In the data rows, the value 128 means zero.
Some points, one per row:
[151 160 173 172 178 128 120 131 150 189 203 210 181 162 117 112 127 135
 139 141 154 122  96  72  67]
[125 147 154 160 131 138 120 125 154 200 171 198 153 135 129 127 112 120
 160 159 146 131  76  96  74]
[133 146 151 162 146 135 123 129 140 135 149 154 153 138 118 119 136 145
 153 138 153 117 106  75  78]
[134 116 164 145 146 138 124 128 129 119 165 151 143 134 119 110 109 120
 137 155 142 115  88  88  87]
[122 116 152 146 131 142 121 127 124 140 174 143 136 133 102 108 127 129
 141 114 119 115 105  89  74]
[114 122 129 147 151 129 115 110 125 141 156 152 141 126 122 107 129 131
 113 121 137 110 110 112  91]
[113 124 131 121 124 124 103 107 115 126 139 164 123 131 117 110 117 111
 126 127 117 111 115 105 105]
[104 113 119 130 114 134 114 109 117 113 144 154 146 116 113 110 112 136
 140 108 126 118 117 106 101]
[107 109 104 134 131 135 101 108 128 119 128 141 125 122 110 114 113 123
 142 109 119 108 122 122 100]
[115 106  91  96 123 115 102 108 115 136 124 149 129 115 101 129 117 136
 141 106  99 113 112 111 106]
[ 96 108 117 116 137 118 108 110 111 127 144 129 137 112 110 125 119 149
 117  93 111 121 122 119 116]
[113  97 122 116 117 116 112 106 108 113 107 136 129 111 107 111 127 111
 113 111 108 112 132 115  99]
[113 103 101 100 129 117 117 108 119 136 142 168 142 113  99 118 109 122
 119  97 114 121 123 141 109]
[111  97  92 111 137 116 109 111 118 147 128 135 130 113 104 111 127 117
 113 106  94 117 153 126  91]
[115 104  98 110 121 125 108 107 120 129 150 146 126 109 103 102 124 113
 124  99 119 130 111 132 109]
[113  96 113 107 117 112 116 116 104 137 139 147 125 114 104 110 119 107
 109 127 131 110 133 117 110]
[117 112 110 130 132 127 117 108 123 147 147 146 138 117 105 106 114 120
 117 119 127 116 141 114 124]
[118 117 109 117 129 108 108 120 127 130 145 143 137 110 109 103 108  93
 113 101 112 125 119 139 109]
[118  99  92 115 127 124 113 118 118 128 150 121 132 116 110 104 120 109
 119 105 118 135 120 141  98]
Then 16 other points, each followed by its number:
[112 100 118 126 118 125 106 113 124 121 140 160 121 117 110 105  98  93
 121 100 114 118 130 135 135] 0
[107 105 110 110 104 112 111 117 122 163 173 158 131 118 109 106 105 102
 105 137 112 134 164 141 124] 1
[118 118 110 130 120 118 111 118 118 142 148 150 131 114 117 105 105 125
 122 114 118 127 117 112 126] 2
[114  92 101 120 121 121 119 118 133 133 144 145 137 121 103 116 113 109
 129 132 104 122 121 120 106] 3
[104 108 115 105 122 105 112 125 122 150 143 172 152 128 100 100 102 123
 102 112 148 134 128 124 122] 4
[125 129 108 113 110 128 109 113 134 158 173 139 141 121 121 106  96 118
 118 124 140 128 145 131 101] 5
[104 115 111 124 134 124 127 112 131 144 157 175 160 134 113 101 123 117
 118 126 124 132 151 126 123] 6
[123 113 109 103 113 120 121 134 113 127 159 162 133 119 101 102 116 117
 121 122 131 121 116 127 131] 7
[106 103 120 118 119 125 119 126 139 141 167 164 148 143 116 107  96 117
 108 125 129 112 137 137 144] 8
[ 96 112 117 122 124 112 117 125 147 149 162 186 161 126 110 108  95 106
 110 114 129 134 126 112 115] 9
[118 107 119 128 129 128 129 129 141 153 175 182 148 123 112 107 101  95
 122 103 115 124 123 135 118] 10
[109  87 119 137 150 128 133 132 154 158 194 162 138 123 113 105  92 112
  92 104  92 108 144 119 109] 11
[ 99  97 109 130 122 153 156 154 185 166 154 168 165 121 100  99 100  87
  79  85  96 106 114 126 132] 12
[101  99 111 152 163 170 149 157 175 178 178 186 144 123 102  95  88  71
  55  57  80 116 135 104 124] 13
[ 90  89 105 132 156 157 165 181 157 191 195 172 138 116  98  88  75  60
  46  41  58 100 102 124 135] 14
[137 115 111 128 112 114 119 121 122 149 162 142 153 139 138 136 152 174
 120 159 157 149 155 137 148] 15
Which two of these numbered points are nearest to each point below, looking only along the 5 directions in which the first points spread most? Their numbers follow each, nearest first.
[105 126 122 128 125 143 137 154 136 150 126 153 148 201 172 169 210 161
 127 153 139 133 134 130 122] > 15 6
[119 131 148 166 164 166 151 127 113 137 126 140 115 112 110 132 133 139
  99 106  94  88 110  95  97] > 15 2
[129 142 169 135 178 159 121 128 129 153 126 132 137 125 129 124 133 146
 138 121 124 122  97 103 107] > 15 2
[160 125 124 100 103  96 124 127 126 136 138 111 118 113 133 120 122 138
 138 142 154 142 170 204 189] > 0 7
[110 115 121 134 130 139 154 130 153 152 120 151 157 173 166 169 188 172
 149 174 146 156 167 137 134] > 15 6
[154 140 148 135 110 105 122 120 117 115 125 117 118 115 125 109 130 141
 173 153 203 175 153 155 140] > 7 2
[117 127 110  87 111 124 110 120 127 160 131 151 120 132 144 138 158 154
 155 159 140 179 162 199 194] > 4 3
[141 165 191 163 141 118 142 136 133 146 142 131 124 128 122 110 109 144
 133 140 116 113 107  89 110] > 15 2
[101 111 125 139 140 141 156 153 141 133 131 124 144 175 173 197 164 170
 130 150 151 144 127 128 112] > 15 2
[132 187 182 176 155 145 132 123 126 122 160 152 125 138 127 120 147 135
 138 147 137 133 105 100 115] > 15 2
[165 158 144 140 116 125 127 142 134 140 141 127 122 113 130 100 119 116
 112 154 130 150 145 157 140] > 8 5
[122 112 117 123 134 138 119 123 129 140 146 141 127 122 125 134 153 133
 132 151 152 144 127 149 120] > 2 7
[132 145 118 148 108 113 125 122 123  92 100 114 126 152 162 164 146 157
 182 152 148 155 156 142 129] > 2 3
[147 112 138 156 190 163 149 132 129 134 112 126 111 110 118 131 138 140
 103 109  88  83  85  96 114] > 15 2
[142 111 112 120 108 108 119 135 131 121 136 109 126 114 128 130 124 112
 126 145 146 142 181 179 144] > 0 7
[132 124 108 129 135 149 138 124 118  93  80 112 121 138 137 164 128 118
 138 116 113 105  92 141 143] > 3 2
[152 141 120 120 108 115 129 138 143 136 155 156 120 121 127 121 120 124
 125 123 158 147 151 151 155] > 8 5
[180 178 184 175 173 122 166 141 148 163 144 124 119 111 101  97  76  64
  65  65  85  90  83  77  93] > 11 15
[115 137 113 108 110 124 126 124 142 121  97 127 112 124 117 147 149 129
 132 137 134 155 142 150 137] > 3 0
[164 174 135 138 131 121 121 134 145 147 121 134 127 130 128 111 137 132
 133 134 162 128 147 109 142] > 15 6
[134 161 173 162 142 147 141 146 148 135 163 140 143 130 119 121 120 132
 162 142 139 112 111 107 114] > 15 2
[110 117  99 118 138 128 118 141 137 146 131 124 139 130 129 141 141 145
 122 129 136 136 136 154 139] > 2 3
[118 121 115 100  91 110 129 126 130 123 119 117 121 122 117 148 135 140
 127 145 166 139 150 185 155] > 0 3
[105  91 102 107 138 134 131 122 125 138 153 128 130 115 133 125 131 111
  80  89 107 119 153  99 130] > 4 0
[125 123 139 127 123 123 115 135 137 140 138 130 138 148 130 147 132 152
 128 149 154 122 146 141 149] > 15 2
